Each row is where one point has got to under a steady rotation. How many steps took it there?
The counts run from 0 to 468.
-347 225 -153 -5 -226 -322 98 -233 13 29 -159 185 -99 118 333 -16 121 87 -257 -254 -435 239 132 96 -75 37 -197 199 67 39 -305 368 -6 118 -49 104 423 -135 -106 -523 184 205 -150 52 174 107 283 370 -1 -129 31 => 410
-39 418 -304 120 -94 -160 -4 183 -6 -49 81 -458 238 -215 -124 -257 54 37 165 -173 -264 9 -5 -152 78 -202 -1 -3 169 158 -201 -56 -371 -175 -179 159 243 -470 15 -368 263 40 -76 112 -193 324 342 280 -207 -79 287 => 400
77 176 -170 191 381 42 -44 -32 -303 -349 -11 -194 322 -98 64 -164 1 -84 -2 -93 -43 200 -388 -257 276 -182 -89 112 126 -198 169 56 -302 120 13 63 -365 29 101 -357 162 -72 -200 -95 28 -147 421 188 -277 -187 14 => 364
32 329 -217 141 278 135 -136 86 -526 -124 -214 163 4 210 28 -258 172 134 -411 -67 -282 238 -129 -110 -112 399 34 23 308 215 -95 221 56 49 18 63 -268 -113 124 -51 -22 212 82 -254 -90 -244 445 -130 206 221 -44 => 197
67 -25 5 282 204 61 -23 383 -11 -204 -154 -476 308 -241 151 108 -3 506 36 -64 -197 472 -165 -55 -97 -145 -75 277 -53 161 -60 9 452 4 195 147 -95 324 -72 -256 15 -74 -33 -198 153 -208 -229 36 249 -116 -118 => 133
-27 -164 -114 175 153 -1 -43 150 -377 0 -39 -469 92 -107 -43 -34 376 311 -155 -225 -61 585 -112 -39 61 75 -359 267 82 93 -9 275 10 123 -128 58 -213 272 -60 -314 84 26 -32 -227 328 -364 -136 -10 63 -153 -66 => 38
287 160 244 -4 398 89 -185 240 30 164 70 -350 101 27 -174 -152 150 342 3 -241 -410 426 -9 -168 24 34 309 81 -27 171 -218 55 74 161 108 427 366 -192 2 -225 -54 265 3 -164 14 29 -17 15 -199 -5 48 => 20
60 -56 -311 -14 380 446 -16 404 148 -237 90 -20 142 342 142 -101 -71 46 -139 -188 -251 225 -230 -380 155 196 180 -5 -207 388 -220 195 -47 285 53 -59 161 -51 367 265 142 -38 -85 155 -56 -119 -115 -228 98 -48 -130 => 51
-77 -241 -535 -145 91 225 -129 1 47 -561 35 39 -100 242 -79 63 -98 90 -135 -157 -143 -110 121 -463 275 400 215 -202 70 -145 34 141 -69 336 226 47 179 -90 232 -338 58 -68 -220 -19 -13 -215 41 -20 -6 -217 24 => 267
-112 166 -251 -28 -83 -163 201 207 86 -421 -132 -150 16 -348 -286 21 -63 442 -126 -157 -454 342 230 -293 -162 325 121 210 203 3 -51 -162 276 164 197 285 247 -54 -90 -98 -85 176 15 -113 -51 -205 -16 167 259 35 57 => 100
-116 112 -15 -104 208 60 -93 282 163 -114 -102 -237 132 216 -33 -161 -160 156 185 -217 -349 471 -272 -314 -29 -106 -177 70 -43 211 -609 61 -296 218 -8 38 137 -156 228 -271 314 85 -245 83 209 156 -171 -85 -32 -285 65 => 53
63 -124 -326 84 143 138 -95 148 -110 -33 57 -306 -5 111 72 131 435 70 -310 -196 -245 409 -34 -108 143 49 365 272 247 -256 234 528 126 217 32 184 92 197 -215 -67 -71 -127 -63 -133 186 -399 -105 109 89 -77 -132 => 456
91 343 11 194 166 -187 -275 -41 156 -53 -67 -42 225 107 292 -16 -14 275 -182 -137 -475 53 -88 -81 88 -293 283 -74 122 -146 -8 331 80 115 210 140 450 -311 -62 -362 -20 254 -5 -228 -235 75 82 383 -155 -64 -73 => 314
-198 292 -194 234 122 352 -191 231 154 -199 171 51 228 348 331 -271 -130 118 -77 -181 -166 -161 -47 -350 36 -15 159 -238 -169 385 -52 -59 -99 55 169 -145 332 -273 188 -1 76 115 30 171 -253 -4 235 -86 330 158 -200 => 303
-261 341 -171 108 -18 -66 45 194 -24 -89 -54 -323 102 -236 -75 -210 -8 393 178 -32 -468 -30 -53 21 -172 7 -319 25 57 469 -454 -228 123 -76 -118 107 286 -153 140 -420 201 146 6 -37 19 330 209 -59 369 -131 278 => 306
-287 385 -359 -13 -102 85 74 284 48 -320 208 -101 52 81 286 -331 -18 -159 208 -231 -63 129 -14 -234 5 91 76 350 201 47 -166 -186 194 113 -19 -59 172 -29 6 65 307 -107 -214 415 468 24 149 137 463 54 -55 => 337
91 85 -310 106 39 -98 127 275 -49 -226 -12 -171 85 -274 -207 82 265 213 -376 -159 -455 402 326 -154 -77 315 403 197 262 127 182 209 -2 -65 -18 377 16 -126 2 46 -156 42 100 -78 -320 -233 222 174 3 63 94 => 404
-222 -6 -689 178 -187 -8 -245 146 96 -591 -119 -89 162 230 366 78 36 -79 -140 73 -91 -51 76 -44 31 -32 179 -78 202 -156 199 280 -29 -144 35 -230 -47 186 -74 -213 47 -328 -158 46 34 -281 -19 -80 359 -200 -175 => 171
258 377 -109 -94 245 -131 87 520 -79 -81 -181 -519 164 -46 -176 -280 -149 68 253 -185 -267 260 -289 -58 104 -213 27 102 89 17 -322 182 -170 17 -30 -41 -32 -280 186 -136 323 59 -111 -74 79 150 -61 255 -219 -231 147 => 148
-4 45 -294 -129 -67 -22 206 215 38 -104 -48 -188 61 5 27 -9 -194 164 -209 -327 -410 462 34 -473 256 -45 276 120 324 -53 -6 166 -106 -2 -15 289 -21 -336 165 -170 -24 -65 -107 -52 -187 -458 -88 434 -495 -180 -5 => 278
-240 263 -457 197 -151 -8 -14 244 -16 -329 -194 -135 32 135 237 -153 -87 301 -193 37 -178 77 -94 -28 -12 -23 146 94 380 -115 18 207 436 -30 23 -180 -61 -19 -221 70 -56 -75 -46 -159 34 -400 -222 -89 524 77 -120 => 423
-260 321 -396 -130 -143 -226 240 352 205 -505 -322 -56 5 29 82 -96 -390 198 37 42 -449 155 -185 -203 -67 -4 -213 113 106 126 -476 92 37 89 66 -91 61 -199 224 -164 191 29 -232 72 -158 7 -40 72 150 -219 52 => 390
-36 -84 -206 23 116 168 -102 215 -3 -284 275 -388 110 -285 -297 -67 217 295 68 -405 45 -82 249 -348 102 229 -16 -22 -302 60 20 -102 40 271 171 165 441 154 135 -374 302 207 -179 -79 239 132 43 95 63 -158 113 => 142
-224 376 -289 387 25 98 -53 167 -153 -254 90 -57 342 63 373 -361 -34 15 -65 -127 87 187 8 -244 22 -205 -8 240 132 147 340 -117 37 -173 44 -23 -194 81 -104 33 90 -83 46 222 -50 -240 320 167 396 282 -277 => 207
-182 341 -178 -9 155 104 303 78 -310 -76 142 3 116 -179 -6 -283 -43 196 -164 -349 -81 59 -157 -421 159 254 -39 312 33 226 139 -119 65 145 21 189 61 -317 179 -49 180 207 36 249 41 -80 545 471 8 25 45 => 321
-568 -179 -223 182 -61 132 -25 -107 159 -4 56 -127 -87 -86 7 1 327 456 -248 -398 -264 69 -91 -199 104 113 -332 70 -60 137 -284 166 19 275 -97 232 411 -164 -228 -431 -32 71 -147 14 -11 -65 -167 10 187 -225 -42 => 89
-95 249 -358 -21 269 235 150 253 -127 -396 166 -126 73 -213 -317 -294 -121 221 248 -203 -123 -114 -164 -457 103 314 111 81 163 21 -74 -376 286 184 117 178 182 -192 110 -72 108 122 -118 170 203 43 242 46 287 -98 168 => 16
-44 248 -396 -92 105 260 229 27 -211 -189 206 124 2 -104 32 -133 35 75 -296 -260 -189 -132 -5 -484 201 334 347 115 202 112 182 11 272 178 16 170 143 -357 95 -49 57 185 -31 227 -53 -102 571 383 -18 -19 90 => 320
-88 54 -557 -105 5 123 -321 63 7 -460 -170 -74 -51 330 -93 -33 -88 126 -112 -117 -126 -110 256 -250 65 317 229 -300 27 -64 30 264 54 156 374 -242 215 196 168 -355 127 -14 -288 -208 7 -244 -99 -171 252 -219 -39 => 266
10 383 -272 296 -117 -50 -113 425 164 72 -92 -465 275 -117 209 -219 -163 432 76 -20 -136 -62 -25 -12 -43 -273 16 -159 39 218 -75 -101 252 -232 68 -44 353 -213 17 -241 147 44 81 -116 -219 63 -112 178 254 43 -43 => 97
119 -123 -428 113 206 284 10 432 285 -452 247 -463 41 -170 -188 86 398 86 50 -211 -168 173 122 -324 169 85 273 198 -50 29 136 84 -86 83 -133 150 202 6 -87 162 -41 -161 -82 217 30 -33 -112 -142 203 -43 -20 => 257
-21 129 -235 317 -52 -49 31 162 -153 -162 -92 -211 362 -167 356 88 69 310 -376 -66 -260 386 205 -19 -166 -143 -130 181 -40 503 275 31 215 -258 62 136 -100 216 95 -265 -23 -109 156 30 -186 -210 272 195 159 72 -166 => 81
-285 21 -3 258 180 -223 -93 -67 -65 -359 -175 -301 269 -390 -153 35 65 546 -135 18 -423 242 -174 -246 5 -121 -282 -49 -34 -23 -46 127 -167 103 123 159 -40 9 -108 -561 -123 136 -80 -389 -277 -164 28 125 -122 -221 25 => 185
-307 -89 -712 121 -131 148 26 91 298 -569 62 -78 54 196 351 84 -9 -39 -265 -59 -87 -115 70 -291 267 3 230 -75 77 11 164 264 46 74 88 -148 199 -6 22 -185 37 -202 -80 240 -197 -210 -65 128 240 -220 -208 => 172
-39 29 -133 57 119 -10 -118 -76 -183 -105 267 -99 32 -74 -75 3 218 95 -200 -402 -26 94 375 -310 52 274 395 1 -64 25 431 -25 200 74 334 300 347 55 105 -393 146 161 -91 -74 299 -119 309 400 -34 -2 -77 => 446
69 32 -419 -124 -103 -7 -33 360 -203 309 1 -315 -6 211 249 -46 -66 122 -208 -283 -155 451 191 37 8 6 185 140 46 191 6 467 433 -101 139 27 136 40 136 -247 238 5 11 1 227 -244 -312 401 64 -166 -226 => 245
-103 57 -406 179 -2 94 -255 182 -127 -153 42 -519 239 -19 258 -34 198 44 248 -42 -4 51 -127 159 53 -302 -283 -1 -50 100 -108 10 19 9 -106 -21 104 293 -31 -603 343 -223 -161 77 371 208 55 -12 280 -254 40 => 254
